[703 980 173  10] | 703, 10

[140  41  87  63 205] | 140, 205

[[-974  847 -139  -86 -540  670]
 [ 378 -275 -551  100 -400 -373]] | -974, -373

[[ -4  33  -2  35]
 [-16 -37  10 -34]
 [ -7  -6 -10  -6]] | -4, -6

[[120 141  13 131]
 [105 107 202  33]] | 120, 33

[[6 7 6 4]
 [3 2 8 1]
 [7 7 8 8]] | 6, 8
---
[-40  22 -22 -56 -51  25] gives -56

[[-21  -3 -33   6]
 [-57 -14 -22 -45]] gives -14

[-42  51  -3 -12  42  14   7] gives 42

[[  0  23  -9  19]
 [ 50  47 -19 -46]] gives 47

[[  7  52  42  15 -21   0  -8]
 [-13 -10  -5   7  -8 -21  20]] gives -8

[-2 58  8  1  2] gives 8

[ 51  13 -27 -19  52  -5] gives -19

[[-28  21 -36  39 -37 -46 -27]
 [-25   2 -34   8 -36 -42 -26]] gives -36

[[  0  43   3  14 -34  -2]
 [ -4  17 -23 -17  -2  27]
 [ 20  34  12 -10 -30 -22]] gives -10

[[ -9  19   1   9 -10]
 [ 45  11  47 -18 -32]] gives 47
---
[[ 18 -23  19   4]
 [-26   8 -31  -3]
 [-49  18 -52 -17]] value -23

[[ 28  30 -20 -29 -36  37]
 [ 54  28 -43 -36 -13  -6]
 [ 45  31 -35 -35 -26  16]] value -29

[[-22 -20  -7  23]
 [-14  -9 -26  54]
 [ -9  -2  -1  24]] value -20

[[ 11  -6 -31 -15 -22]
 [-24   8 -16 -24   4]
 [-14   3  45  30  30]] value -31

[[ 18 -36  17 -32 -36]
 [ 18 -25  17 -18 -53]
 [  4  29 -29   0  17]] value 17

[[ 42   1  -7  21  -4  19  -7]
 [ 44 -28   8  -1 -24   3  -5]
 [-26   2 -19  19  11   0  24]] value -4

[[ 20 -14  47  37]
 [ 14 -12  23  19]
 [-44  26 -24 -42]] value -14

[[ 25  55 -48 -35]
 [ 31  54 -32 -40]
 [ 33  39 -36 -38]] value 55

[[-46 -34  45 -24 -41 -27]
 [-12  22   6  21 -20 -14]
 [-44 -29  45 -22 -47 -31]] value -24

[[  1 -49 -42  21]
 [  1 -49  13 -34]
 [  1 -49 -42  20]] value -49
---
[10 61 96 65  2 39 30] gives 65
[38 52 18 80] gives 80
[233 106  94 194  62 153] gives 194
[7 7 5 5 1] gives 5
[ 169 -571  634  430  558] gives 430
[-373  958  532  837 -626 -775  387] gives 837
[451 786 196 158 202  52] gives 158
---
array([[-15,  -1,   7,   6, -10,  -4,  -3],
       [-21, -18,  -4, -10,  19, -44, -30],
       [  1,  -4,  -5, -18,  17, -20,  -3]]) yields -15

array([[ -6,   3,  29, -49],
       [-51, -11,   0, -59],
       [-54, -29,   0, -32]]) yields -6

array([[ 26, -40,  29, -18,   4,  24],
       [ 24, -27, -14, -22, -13,   0],
       [ -7,  27,  44,  25,  22,  14]]) yields 26

array([[  5,  -8,  -2,  -6,   4,  -4],
       [  0, -37, -16,   3,  46, -17],
       [  4,  -8,  -2,  -5,   4,  -4]]) yields 5

array([[-14,  -1, -12,   1, -11, -10],
       [ 33,   5,  -3, -16,   9,  51],
       [ 25,   5, -11, -16,   2, -30]]) yields -14

array([[ 32,   6,   8, -17],
       [ 49,   7,  -1,   7],
       [ -4, -11,  -5,  32]]) yields 32

array([[-1, -3,  0, 49, 56],
       [ 0, 60, 54, 54, 55],
       [-1,  0, 46, 54, 55]]) yields -1

array([[ 22, -23,  52, -22,   8,  -7,  -1],
       [-20, -20,  30,  -7,  23,  13,  10],
       [-17, -11,  29,  -8, -16,   0, -42]]) yields 22

array([[ 12, -11, -20,  -7,  10, -21],
       [ -9, -32,  -2,  -2,  19,  -6],
       [ 47,  45, -30, -27,  13, -61]]) yields 12

array([[  2,  22, -14,  38,  22,  26,  -1],
       [  8,  16,  -6,  31,  16,  19,   5],
       [-38,  13, -57,  26,  12,  14, -44]]) yields 2
---
[-0.020, -0.525, -1.279, 1.561]: -0.020
[12.230, 4.538, -3.027, 7.305, -11.859, -10.449, 2.942]: 12.230
[-0.149, 0.158, 0.020, 0.123, 0.052, -0.102, -0.051]: -0.149
[0.10, -0.18, -0.05, -0.04, 0.05, -0.13]: 0.10
[-0.001, -0.090, -0.184, 0.112, 0.109]: -0.001
[-4.8, -15.6, 6.4, -8.1, 10.3, -16.8]: -4.8
[-0.116, 0.120, -0.079, 0.145, 0.106, 0.098, -0.195]: -0.116
[-10.835, 0.999, 13.710, -16.605, -15.439]: -10.835
---
[[-18   4  -8  -9  47 -11]
 [ 30  -7   9 -23 -14   7]
 [  3 -16  12   6  -7  19]] Answer: -18

[[ 19 -24  -5  16]
 [-28  -5  13 -25]
 [-51  -8  25  -6]] Answer: 19

[[-15  20  -3 -18]
 [ 54   0 -24  16]
 [ -4  -1  13  14]] Answer: -15

[[  0  53  -2  20   6]
 [-23  -6  -1  -8  10]
 [ 44 -26  54   7   1]] Answer: 0

[[ 26  -2   1  12  30  38   2]
 [ -9  28 -10  47 -30  -3 -28]
 [ 11 -11 -29  15  -1  -4   0]] Answer: 26

[[-10 -44  -2 -24   1   1 -10]
 [ 25   6   4 -26  14 -10 -41]
 [-13 -32 -20 -39  -9 -14 -30]] Answer: -10

[[-23  13  -4 -11  33   1]
 [-11 -16 -30   0  -9  -4]
 [ 24  -2   8  16 -45 -12]] Answer: -23

[[  7  29  46  27   3  40 -20]
 [-11   9  24  26   8 -15 -27]
 [ 22  15  22  13  19  -6   4]] Answer: 7

[[-56  24   3 -28 -54  30]
 [ 20   0   0  13  19 -33]
 [-49  28  -4   6 -46 -33]] Answer: -56
